In the rows, 128 means zero.
Named moves, each a turn or a mirror, and the order they were made in; the first pair answered:
move T:
[173 171 113  89 157 111 107 174 167  88 144 115  74 129 136 111  96 138
 120 189 177] => [163 173  72 120 158 108 111 165 156  51 138  90  87 146 116 130  89 121
 145 165 124]
[114 139 163 123 119 147 146 111 135 116 106 153 106  87 149 155 106 117
  98 132 102] => [110 141 138 128 114 132 146 111 129 106 104 149 113  95 143 151 103 116
 111 122  91]
[123 124 133 117 138 109  95 145 137 159 153  72 133 129 108 128 162 140
 146 114 144] => [128 125 130 119 131 108 102 142 137 159 162  67 132 132 122 128 166 132
 153 107 135]
[110 113 125 104 147 125 121  97 112 140 125 116 132 131 152 144 129 113
 113 117 133] => [111 106 128 108 147 116 113  99 120 145 125 129 133 123 152 143 135 107
  99 118 126]
move Z:
[158 192 143 148  53 151 165 109 115  96 105 171 119  98 136  67 117  72
  97 163  82] => [ 82  92 166 100 145 162 140  99 117 162 108  88 165  65 212 132 170  78
 174 116 130]
[163 168 161 122 121 134 102 129 160 143 149 145 109 160  99  93 132 160
 115 143 162] => [121 145 179 115 112 124 117 100 141 149 118 151  91 114 143 123 130 150
  94 129 150]
[153 138 122 156 121 118 118 154 159 111 140 128 124 165 128 131 134 108
 149 120 103] => [124 123 123 157 100 116 126 122 154 119 113 143 112 134 162 140 138  93
 136 126  97]
move A:
[154 143 184 117  77 142 147 111 154 136 139 169  90 101 129  89 135 161
  66 166 165] => [187 167 147 130  80 152 147 145 163 109 161 167  99 150  91  74 139 160
  81 169 159]
[100 121 150 159  89 108 150  49 128 129  97 146  98  59 159 139 107  99
  88 142  81] => [126 142 172 147  73 110 155  56 146 133 109 179  81  90 146 115 104 118
  51 157 113]
[153 112 165 115 156 147  97 126 120 149 117 117 137 154 134 129 138 155
 141 132 150] => [153 128 154 126 149 139  97 131 122 139 132 105 140 172 122 123 141 144
 144 140 145]

Between the rows of a pair lie 2 to 3 moves.
[106 130  28 156 143 143 117 119 108  96 125  55 160 146  96 148 123 103
 192  58  68] => [ 88 135  73 161  95 111 154  53 104  96  76 104 114  98 136 153 107  87
 126  77  39]
Z, A
[161 168 184  88 105 166 145  97 136 146 136 167 100 119 137  81 106 143
  61 175 192] => [136 139 160  66 174 183 105 143 141 177 172 106 159 154 127 106 143 151
 145 133 222]
A, Z, Z
[ 96 125 108 129 119 120 132  96  94 104 125 123 135 120 146 154 119 116
 117 113  75] => [ 89 111 110 109 149 128 129 102 108 130 135 105 153 122 166 162 129 122
 143 103 100]
Z, A
[174 151 181 127  93 137 136 122 134 108 140 181 100 159 104 108  94 178
  42 214 105] => [129 138  92 155 105 108 128 106 107  66 132 128 137 156  93 151  74 137
  98 181  17]
T, A
[130 149 132 141  82  85 137 109  64 104 163 109 100 132  80 176 131 127
  96 119 112] => [119 125 115 136 121  94 124 129  64 114 181  70 126 135  75 196 147 130
 141 101 122]
Z, Z, A
[134 129 211 110  97 130 140 113 127 161 116 174  81 103 157  96 131 148
  70 160 169] => [101  82 205  96 150 137 123 112 137 187 124 137 119  98 177 129 151 144
 117 133 196]
T, Z, T
[165 153 144 128 110 136 145 136 120 124 131 178 107 143 128 104 126 153
  70 179 187] => [122 142  52 166 109 107 136 122 100  68 127 133 156 133 114 152 106 100
 126 126  60]
T, A
[148 193 163 192 101  69 186 118 109 115 143 167  65 143  97  66  87 177
   9 182  93] => [118 163 183 189  94  59 187  77 104 136 122 167  53  96 142  95  84 173
   9 171  90]
Z, Z, Z
[150 167  88 121 148 122 138 150 129  76  84 153 152 141  94 131 108 100
 136 109 101] => [135 124 115  89 186 130 118 158 139 126  96 130 176 130 115 134 143 112
 166  99 152]
Z, A, Z
[160  90 136  76 157 152  95 153 115 162 127 202 106 143 146 114 168 197
 128 127 134] => [189 126 104  81 146 152 107 175 111 127 143 208 108 167 113  97 146 184
 117 142 111]
Z, A
[131 106 179  77 137 139 140 116 134 154 125 123 109 111 168 126 137 143
 106 115 143] => [110 100 137 100 128 125 151  92 125 116 114 107 120  91 159 151 121 115
 117  85  77]
T, A
